In the rows, 128 means zero.
which system made each run:
path 1, Vekar (10 x 26):
[[158 111 175 140 152 116 139  85  88  87 136 103 145 184  77 147 150 191
  144 148 134 130 120 147 134 147]
 [113  86  46 133 107 151 118 158 128 104 127 178 125 118 174 131  73 141
  164 153 172 131 104 105 116 136]
 [118 113 102  92 101 137 140  74 122 175  98 140 152  89 133 120 183 126
   96  73  67 160 161 174 109 107]
 [189 159 152 109 133 132 176 167 118 115 143 104  71 127  43 132 117  55
  168 125 122 122 125  91 143 145]
 [ 70 204 150 143 134 138 156 174 176 109 145 134 113 121 189  97 117 199
   74 120 171 124 142 120 132 142]
 [145  75 167 109 172  92  35  79  85 147 174 138 171 149 101 105 151 205
  179 128 128 125 150 149 130 140]
 [143  40 107 120 100 133 158 188 111 153 104 143 136 103 206 197 102  68
  162 148 135 118  83 107 119 185]
 [128 148 101 115 175 124 220  69 150 125 104 128 141 164 144 117 140 100
   71  96 100 219 159 202  96  74]
 [136 182 107 124 177 134  58 150 148 107 178 153  61 125  45 113  92  60
  178  57 146 117 115  76 167 100]
 [ 86 168 202 132  95 126  94 171 163 190 135 113 142  95 231  80 189 132
   44 156 113  62 127  76 147 148]]
path 2, tugal (10 x 26):
[[157  88 134 114 111 114 106 160 109 140 130 120 137 107 143 143 101  83
  169 154 131 113 127 104 135 153]
 [123 130 145 142 154 120 199 125 148 123 114 124 134 142 155 149 139 135
   93 110 116 169 130 162 121 132]
 [130 140  92 106 170 139  83  98 115 119 158 146 108 164  85 105 115 119
  156 118 148 122 116 119 119  96]
 [101 125 130 141  98 129 105 177 162 165 119 144 124  68 186 134 131  98
  112 107 112 111 127 102 143 139]
 [162 128 189 115 145 113 150  87 100 138 125  82 150 168 106 131 177 113
  104 154 101 120 128 143 122 127]
 [116 130 100 173 147 122 107 154 141  73 127 128 118 148 122 163  49 112
  160 143 177 133 110 119 139 114]
 [ 88 117 104 142 123 142 114  94 155 155 124 175 152 119 193  91 180 179
   80 109 105 137 126 138 122 113]
 [160 102 120  82  89 130  93 103  72 157 108  91 138 122  70 153 134  67
  163 154 104  97 129 128 114 117]
 [122 165 137 191  91 140 202 167 173  67  91 116 104 112 148 163 102 109
   96 114 130 153 118 118 163 140]
 [117 158 124 134 160 128  91  73 125 127 159 137 129 170  75  56 156 217
  115 162 136 121 151 141 108  81]]
path 3, tugal (10 x 26):
[[ 97  96 128 133 122 130  92 112  97 114 104 106 158 152 144 191 117 150
  127 145 153  97  96 143 114 133]
 [146  88  71 154  91 145 145  93 137  96 104 157 152 132 171 109 122 106
  117 145 106 168 120 126 133 107]
 [ 99 147  88 136  99 141 135 100 130 153  90 120 114 104  53 150 144 133
  116 111  97 128 143 159  99  77]
 [135 188 131 125  49 172 122 139 120  73 120 113 101 110 107 108 134 125
  119 127 138  93 119  73 164 149]
 [139 132 172 180  97  92 138 147 146 131 127 110 145 101 110  89 123 204
  128 196 119 135 185 137 136 130]
 [112 105 123  91 119 143 131 118  64  97 125 119 149 148 115 174 109 225
  168 135 178 116 120 155 102 174]
 [170  78  53 109  97 148 185 133 129 109 137 195 131  97 175  81 108 138
  163 122 121 198 148 127 127 156]
 [120 156 112  65 152 134 187 130 119 197 127 132  86  89  40 134 161 140
  134  63  97 152 169 174  80 119]
 [164 205 164  72 131 154 145 189 119  89 181 124  64 121 105  96 120  85
  154  83 160 104 115  48 174 186]
 [134 132 223 163 212  57 136 193 175 184 184 129 130 115 169  73 128 173
  125 163 131 145 176 136 138 145]]
path 4, did (10 x 26):
[[123 125 102 160  64 132 117 140 148 129 108 148 125  60 113 117 121 151
  139 106 101 144 162 126 147 127]
 [130 151 165 114 126 147 188 153 107 136 126 111  97 134  81 154 167 168
  125 131 132  96 113 118 116 166]
 [150 142 100 111 103 127 156 147 120  86 140 131 131 124 137  81  64 154
  155 173 168 160 171 123 123 137]
 [105  98 112 137 159 129 142 124 142 157 142 183 126 109 127 124 157 220
  141  82 118 155 139 159 111 139]
 [163 123 102  35 151 150 160 141  82 155 155 135 100 144 111 118 129  84
  166 125 143 121 117 112  97 154]
 [130 145 133 128 147  98 145 170 174 132 145 147 124  76 180 105  85  94
  134  68 124 197 180 139 155 135]
 [136 150 195 109 232 106 107 126 127 163 186 129 108 171  96 106 170 148
  130 103 132 115 123 125 129 134]
 [138  94 132  80 147 103  57 152 113 146 165 126 165 133 220  93  79  78
  153 175 164 113 138 101 127 139]
 [125  67 170 154 186  91 126  91 152 158 119 136 181 146 203 163 168 110
   94  79  83 175 121 178 137 127]
 [143 127 114 116 202 130  85  97 110 113 141 108 115 207  97 165 106  14
  140 136 146 103  68 109 125  78]]
path 5, gaz (10 x 26):
[[112 177  78 121  98 151 180 154 143  79 114 135 103 111 131 119  72 129
  126 110 161 162 146 134 124 125]
 [115 146 113 102 126 145 136 109 129 160 145 161 113 100  92  86 179 197
  126  84 107 137 155 139 114 129]
 [147 139 168  64 118 131 147 186  89 159 146 103 111 109 122 131 126 121
  157 144 150  92 135 100 119 190]
 [140 139 167 141 154 102 188 155 158  98 147 131 145 127 196 104 107 161
  113 115 143 192 162 147 147 163]
 [133  96  93  84 225 120 125 107 109 153 176 169 120 170 106 112 120 160
  172 112 155 156 132 158  85 121]
 [124 102  94  57 120 139  95 157 123 177 143 158 140  99 230 101 118  56
  132 112 136 123 125  96 120 147]
 [157 129 200 136 194  78 134 119 164 180 148 112 138 128 147 107 170  53
   94  97  71 164 152 144 150 112]
 [106 153 150 146 231 111  59 154 142 111 172 120 102 188 123 157  80  84
  147 121 189  92  79  97 142 109]
 [ 98  80 117 178 125 113  20  88 154 137 137 160 191 142 231  78 138 156
   99 175 124 115 119 112 145  94]
 [160  28 154 147 139  91  77  76  85 175  87  86 177 155  93 213 154  54
  153 159  73 109 102 163 118 101]]
path 6, kude (10 x 26):
[[141  72 107  96 103 161 146 130  93 134 113 156 127 120 153 173 155 118
  151  93 119 120  87 116 127 180]
 [155 151 103 109 140 122 211 155 153 154 134 132 106 117 133  77 109  86
  118 163 120 168 167 131 101 109]
 [ 90 175 154 103 190 115 100 121 133 130 146 115 113 129  97 169 123 132
  130  30 141 140 135 158 135 127]
 [156 109 160 125 138 138  92 166 135 146 177 165 114 129 178  80 158 121
  142 146 135  84  93  51 160 173]
 [122  98 181 124 148  65 134 138 120 182 116  75 179 120 162 146 108 139
  119 184 124 142 180 184  92 122]
 [143  76  98 129 176 141 131  94 115  75 123 151 144 186 169 187 109  78
  141  82 143 163  68 137 139 135]
 [116 127  53 142 154 134 105 122 175 188 149 183 106 127 135  42 141 102
  109 174 109 131 135 108  95  49]
 [ 95 172 180  94 109 113  51  94 109 158  99  56 155 109 105 179 150  61
   96  72  98  93 144 148 136 104]
 [171 125 165 229 108 127 124 165 165  57 130 125 114 153 155 130 112  72
  125 182 134 103  70  45 204 144]
 [ 72 133 122 177 142 104 107  86 130 126 113 102 172 167 107 116 110 252
   99 221 159 119 160 189  77  67]]
path 7, gaz (10 x 26):
[[134 123 128 133 115 153 121 113 128 143 132 154 119 127 125 107 183 138
  115 118 101 106 105 100 136 135]
 [130 144 156 119 116 109 130 151 118 138 118  84 130 122 110 142 106 110
  130 168 136 109 149 130 121 125]
 [120 127 137 160 125 132 136 123 139  78 121 138 132 134 143 151 119 163
  126  92 139 154 119 135 153 144]
 [140 108  89 120 133 141 138 110 113 147 135 149 122 148 102  98 138 150
  144 172 128 121 124 129  97 108]
 [109 130 119  88  89 132 128 141 115 142 102 110 140  87 151 159 113 100
  125 103 127 128 144 139 120 140]
 [161 146 154 146 136 135 167 124 145 109 141 138 106 132 111 105 158 119
  119 102 104 153 126 110 156 142]
 [ 96 161 119 120 157 123 117 158 131 145 144 121 108 137 105 125  95 156
  136 155 172 108 138 133  99 112]
 [125 102 142 109 106 133  93 114 108 118 134 144 165 117 182 118 144 170
  128 105 130 136 133 124 145 165]
 [176  80 135 135 152 109 176 136 123 156 131 130 127 138 115 130 135  97
  150 167 100 146 130 132 115 131]
 [ 91 166 101 100 155 138 146 136 141 110 118 121 117 140 157 154  87  88
  110  87 160 148 122 143 114 113]]
path 8, bara (10 x 26):
[[129 129 154 138 135 132 137 130 131 108 125 131 121 125 125 162 143 130
  128  71 122 138 112 128 152 154]
 [136 134 114 118 157 131 122 131 131 145 152 139 117 156 130  86 128 115
  132 172 141 114 120 106 113 113]
 [103 124 145 125 114 106 104 136 132 147 112 112 150  92 147 160 113 127
  125  98 122 137 156 151 130 130]
 [168 103 148 140 146 136 142 114 115 112 141 137 125 163 127 128 158 111
  135 137 116 122  91 103 144 148]
 [ 95 135  92 134 140 116 110 136 145 146 119 124 130 124 129 131  84 115
  128 151 145 130 145 147 102  85]
 [135 130 154 122 109 135 103 102 120 111 126 126 139 118 131 141 160 122
  121  70 106 132 122 121 161 147]
 [147 118 118 153 124 132 138 145 133 147 129 130 113 141 112 109 130 106
  133 197 124  99 111  99 118 112]
 [ 86 152 140 130 113 117 114 115 126 109 101  94 153 119 135 164 107 153
  107 105 138 139 152 166 124 118]
 [169 101 122 146 115 147 118 102 116  99 144 160 127 144 119  92 156 146
  148 135 114 131 108  96 153 144]
 [ 87 131  86 123 106 138 150 145 135 169  97 126 121 107 126 143 116 132
  111 159 130 110 136 145  83  99]]
path 9, bara (10 x 26):
[[129 153 104  55 115 153 124  99  76 122 127 104 130 150  97 123 127 113
  132 132 147 109 133 132 102 123]
 [140 135 123 172  81 127 149 164 169 104 118 144 119  81 161 109 105 112
  126 124 114 156 147 103 166 139]
 [113 151 155 123 165 131 159 114 119 152 134 114 108 154  67 141 170 188
  114 128 126 109 127 149  99 125]
 [133 127 111  83  97 133  96 143  97  93 141 128 150 122 175 102  76 134
  158 147 175 127 144 108 134 157]
 [130  86 128 171 141 119 188 132 169 166 117 167 130 107 156 132 169 150
  107 106  78 167 129 153 124 131]
 [142 149 113  47 161 141 137 119  71 128 145 100 108 165  67 147 106 100
  162 123 163 113 126 139  91 130]
 [117 148 122 160 116 126 122 177 190 107 139 158 119  87 214  99  91  92
  114  97 137 156 138  95 172 134]
 [130 121 190 124 197 101 132 113 123 200 151 116 115 144  61 134 199 160
  121 123  93 106 136 152 103 121]
 [131 108 131  86 112 125  80 160  87  94 133  99 155 142 187 154  56  87
  164 164 191  98 113 100 133 164]
 [126  82 130 211 172  99 153 100 198 147 116 170 152 133 179 123 161 128
   87 107  71 189 126 162 145  92]]
path 10, kude (10 x 26):
[[169 159 176  92 122 135 171  83  89 102 121  75 140 170  88 124 163 118
  109 138 115 131 134 138 130 138]
 [116 123  88 170 125 123 106 179 150  90 136 155 102 100 112 148  51 144
  184 122 167 140 130 111 147 131]
 [106 134 138 103 115 154 162  95 122 157 125 146 143 132 157  91 209 207
   75 123 107 121 131 141 104 143]
 [187 105 132  81 114 113 123 140  81 122 133  97 121 115  66 154  86  71
  200 131 129 136 149 126 130 148]
 [ 80 149 110 171 131 142 193 180 195 126 115 168 105 100 202 136 121 149
   85  92 137 155 118 124 131 138]
 [164 150 167  60 193 119 118  77  82 141 176 109 128 184  57  83 172 156
  140 129 130 123 149 143 111 126]
 [106  84 114 132 105 114  68 201 140 153 129 152 127  57 186 171  69  97
  179  99 147 114 126 103 150 166]
 [149 124 176 131 163 122 224 103 145 157 123 121 149 171 182  95 206 131
   49 162  90 153 127 149 109 127]
 [134 119  97  96 201 100  58 125  98 112 159 110 121 161  67 168  35  78
  206 116 182 137 132 149 112  98]
 [ 79 117 103 166 105 153  97 133 193 162 126 201 142  91 249  86 185 131
   65  92  98 120  97  90 156 126]]
path 11, Vekar (10 x 26):
[[156 133 153 137 114 119 163 131 141 111 124 117 141 127 167 110 133  97
  106 138 112 154 140 121 152 141]
 [106 137 124 149 179 114 122 129 141 140 139 129 111 147  88 143 114 153
  137 131 142 130 129 147 107  99]
 [123 129 130 103 110 146  77 121 111 107 134 132 141 134 172 125 130 109
  128 109 143 107 106  99 150 150]
 [144  91 136 166 123 102 142 130 150 168 115 127 147 111 136 117 140 116
  116 172  89 142 149 142 121 106]
 [109 148 124 113 144 142 140 120 104 102 111  99 110 157  86 191 117 111
  131 107 151 112 101 139 113 125]
 [139 144 104 153  99 145 114 119 156  87 137 157 130 128 173  65 121 126
  112 140 131 145 130  94 159 119]
 [ 99 118 135 133 127 112  98 125 123 196 117 118 126 102  73 149 152 155
  129 141 104  95 143 149  96 101]
 [162 132 154 104  84 150 153 132  89  68 113  94 136 144 138 157 123 102
  133 134 145 115 106 102 153 180]
 [116 119  85 189 133 124 167 130 171 123 124 169 124 124 135  90 111 188
  117 163 126 172 156 149 111  93]
 [107 135 104  59 122 156  76  96  76 145 133 132 119 124  74 158 147 141
  156  69 137  98 116 135 111 133]]
path 12, did (10 x 26):
[[124 122 102 156 126 137 157 131 141 111 118 155 111 115 101 144 121 157
  142  92 124 157 129 141 130 127]
 [119 168 105  88 129 158 153 142 121 143 140 137  91 126  99 103 137 132
  127 125 141 109 129 109 106 128]
 [142 132 142 108 101 113 127 155 125 137 139 126 135  83 132 102 113 142
  150 120 123 146 174 126 139 152]
 [139 116 166 128 173 119 160 152 127 130 154 139 120 144 134 136 139 169
  142 118 141 138 120 129 130 166]
 [136 120  96  86 174 124 132 125 119 135 157 144 137 157 155  91  95 127
  145 150 159 150 142 137  99 119]
 [118  98 117 107 160 117  98 114 138 163 144 163 140 107 155 127 140 117
  138  63 106 157 140 146 130 124]
 [152 133 160  95 174 122 132 144 127 156 149 118 108 143 131 137 146  42
  129 106 115 114 104 103 135 137]
 [122 157 165 138 156  89  90 146 158 119 143  99 148 127 169 110  86  80
  112 132 141 144 155 129 154 109]
 [119 103 177 160 169 107  55  92 130 140 146 126 163 166 149 130 164 153
  113 136 119 106 106 124 145 119]
 [129  72 113 126 118 128  93 109 103 139 105 112 163 159 174 159 124  70
  124 183 129  97  89 121 112 113]]

runs to name:
path 13 (2 x 26):
[[116 109  85 116 109 138 122  97 115 166 109 135 138 127 115 112 147 140
  118 165 110 115 135 145  90  90]
 [135 147 118 117  82 143 129 118 122 104  97 104 125 106 114 156 117  63
  122  93 113 133 128 124 146 123]]
	kude
path 14 (2 x 26):
[[152 107 164 105 131 119 141 126  96 138 128 107 138 133 109 153 145 133
  143 133 120 122 129 134 125 155]
 [136 131 108 136 152 130 166 149 140  99 135 140 116 144 142 129  92 120
  141 133 154 156 125 126 127 134]]
	tugal
path 15 (2 x 26):
[[111 114 115 126  98 140 144 126 126 149 100 133 135 101 145 157 150 125
  110 105 104 127 125 140 119 131]
 [164 145 131 115 126 137 165 121 114 103 128 110 116 149  98 116 124 100
  135 147 129 137 130 120 131 128]]
	bara
path 16 (2 x 26):
[[115 106 163  99 101 117 119 120 102 166 101  97 164 103 157 175 156 119
  111 106 102 113 137 151 122 153]
 [186  97 131 160 145 122 165 121 122  82 130 120 127 170 122 134 106  86
  149 171 129 151 107 114 142 132]]
	bara
path 17 (2 x 26):
[[111 153 117 150 101 137 103 126 142 129 112 122 114 106  92 137 129 119
  123 114 119 113 129 120 137 105]
 [135 147 152 134  86 145 129 126 116 116 119 109 123 134 114 117 155 141
  112 158 125  96 117 102 138 140]]
	Vekar
path 18 (2 x 26):
[[122 117 112 115 145 126 118 115 118 149 120 125 120 126  90 162 129 106
  142 104 118 126 124 143 112 112]
 [134 154 128 123 113 145 117 135 135 106 128 121 117 134 150 118 122  76
  113 122 134 117 113  94 151 130]]
	bara
path 19 (2 x 26):
[[181 142 146 105 127 145 137  86 100 132 135 110 108 156  52 101 188  83
  126 133  84 106 114 103 136 113]
 [ 81 177 134 170  97 121 111 204 166 118 110 100 105  86 130 163  59 121
  127 144 163 102 139 113 140 118]]
	gaz
path 20 (2 x 26):
[[105  91 110 100 122 141 130 136 111 185 110 138 130 118 154 169 154 108
  122 124 116  97  99 127  99 139]
 [164 146 138 113 115 125 167 115 124  90 112 100 132 128 125 136 111  62
  123 101 115 170 145 139 148 131]]
	did
path 21 (2 x 26):
[[137 150 147 100 137 124 164 138 123 153 138 113 116 126 101 111 143 138
  124 142 126 126 150 134 107 132]
 [124 134 142 108 140 121 116 149 121 106 139 124 130 119 140 154  99 128
  151  86 153 141 134 128 142 158]]
	kude
path 22 (2 x 26):
[[132 116 134  96 126 109 166 133 136 171 119 122 156  97 179 111 135 113
  108 124 103 167 174 161 109 131]
 [150 135 156 123 196 111 149 135 127 121 149 118 102 150  78 163 122 102
  158  78 131 150 120 139 136 138]]
	Vekar
path 23 (2 x 26):
[[135 129 121 163 126 121 100 118 117 115 133 116 122 153  58 113 109 178
  156 201 148 103 131 125 118  99]
 [ 90 116  97 119  46 155 107 110 107 101  86 129 159  96 163 159 125 173
  117 109 135 123 130 142 128 145]]
	kude
path 24 (2 x 26):
[[132 116 173 129 153 114 101 121 130 123 158 142 152 140 178 106 148 166
  121 110 130 138 128 120 151 159]
 [136  60 113 122 155 108 119 132 113 180 131 143 143 131 136 145 127 123
  158 163 119 124 124 143  97 123]]
	bara
path 25 (2 x 26):
[[144 126 101 138 167 137 173 177 146 119 134 138  85 149 121 153  91  57
  150 143 148 127  90 100 120 126]
 [ 84 197 127 102 137 121 104 111 153 134 134 117 138 111 147  85 119 142
   85  94 133 152 180 153 123  92]]
	did
path 26 (2 x 26):
[[141  94  75 150 119 127 181 149 147 143 104 141 120 117 138 139 100  74
  133 163 114 154 127 135 103 102]
 [ 92 192 110 107 155 146 133  89 139 115 124 121 115 153 107 124 135 114
   88  78 132 142 128 149 119  84]]
	kude
path 27 (2 x 26):
[[127 114 139 145 160 106 138 143 138 165 154 149 125 126 108  87 139 212
  144 171 130 135 157 143 105 127]
 [118  98 123  50 122 135 117 117  72 140 117 115 155 122 158 179 126 124
  148  85 142 127 124 153 109 169]]
	kude
path 28 (2 x 26):
[[129 140 134 125 127 120 122 135 140  97 127 129 135 108 155 140 100 105
  133  73 133 168 148 134 156 143]
 [139 122 138 143 171 131 130 135 142 161 153 155 100 144 108 109 164 125
  131 131 112 112 103 103 126 123]]
	bara
path 29 (2 x 26):
[[150 129  94  91 154 139  96 135 107  80 175 156 122 158 145  87  79 132
  175 137 186 137 118  96 136 145]
 [ 89 103 115 141 136 119 138 151 176 210 121 172 131  71 183 123 165 129
   98  90  85 145 142 146 111 118]]
	bara
path 30 (2 x 26):
[[118 144 123 131  92 142 110 127 133 109 118 124 138 127 169 109 125 120
  101 144 136 115 122 108 142 127]
 [138 113 142 157 113 113 136 110 130 139 116 121 140 116  92 127 148 160
  126 143 100 139 150 149 126 114]]
	bara
path 31 (2 x 26):
[[116 135  81 141  94 165  98 101 133  76 110 148 128 132 152 139 121  95
  118  95 133 127  92 103 155 120]
 [123 141 130 164  96 130 151 127 155 174  96 114 111 103  86 127 168 106
   91 151  76 109 133 128 117  90]]
	did
path 32 (2 x 26):
[[ 81 155  87  89 180 116 129 120 143 173 130 127 123 134 125 128 100 111
  112 110 142 152 158 177  75  73]
 [155 147 174 123 129 125  70 125 132 100 149 119 121 117 130 131 142  60
  137  57 111 125 115  85 195 152]]
	Vekar
path 33 (2 x 26):
[[143 152 175 151 166 107 130 109 133 114 147 109 123 152  74 120 143 159
  128 122 123 139 143 138 143 121]
 [111 116 106 121 123 138  81 151 120 128 144 143 132 138 162 114 103 141
  149 173 168  90 109  95 119 135]]
	did
path 34 (2 x 26):
[[118 127 147  97 102 141 138 138 115 143 110 113 138 112 168 154 150 105
  105 110 120 110 116 122 128 158]
 [166 145 153 150 144 111 149 125 143 101 143 117 122 138 101 103 117 112
  135 134 122 161 148 125 150 123]]
	gaz
path 35 (2 x 26):
[[136 102 109 154 140 131 136 156 140 107 110 133 111 129 137 201  92  43
  149  92 127 136  86 115 146 133]
 [113 184 133 138 186 128 101  99 164 132 150 128 111 168 115  94 145  83
   83 116 122 126 120 116 134  65]]
	bara
path 36 (2 x 26):
[[116 119 122 114 139 131 100 147 110 119 137 132 128 135 137 152 103 135
  154 129 163 110 113 115 124 146]
 [139 103 126 132 120 126 148 120 138 140 130 149 150 118 174  96 146 141
  112 139 107 156 145 133 127 134]]
	kude
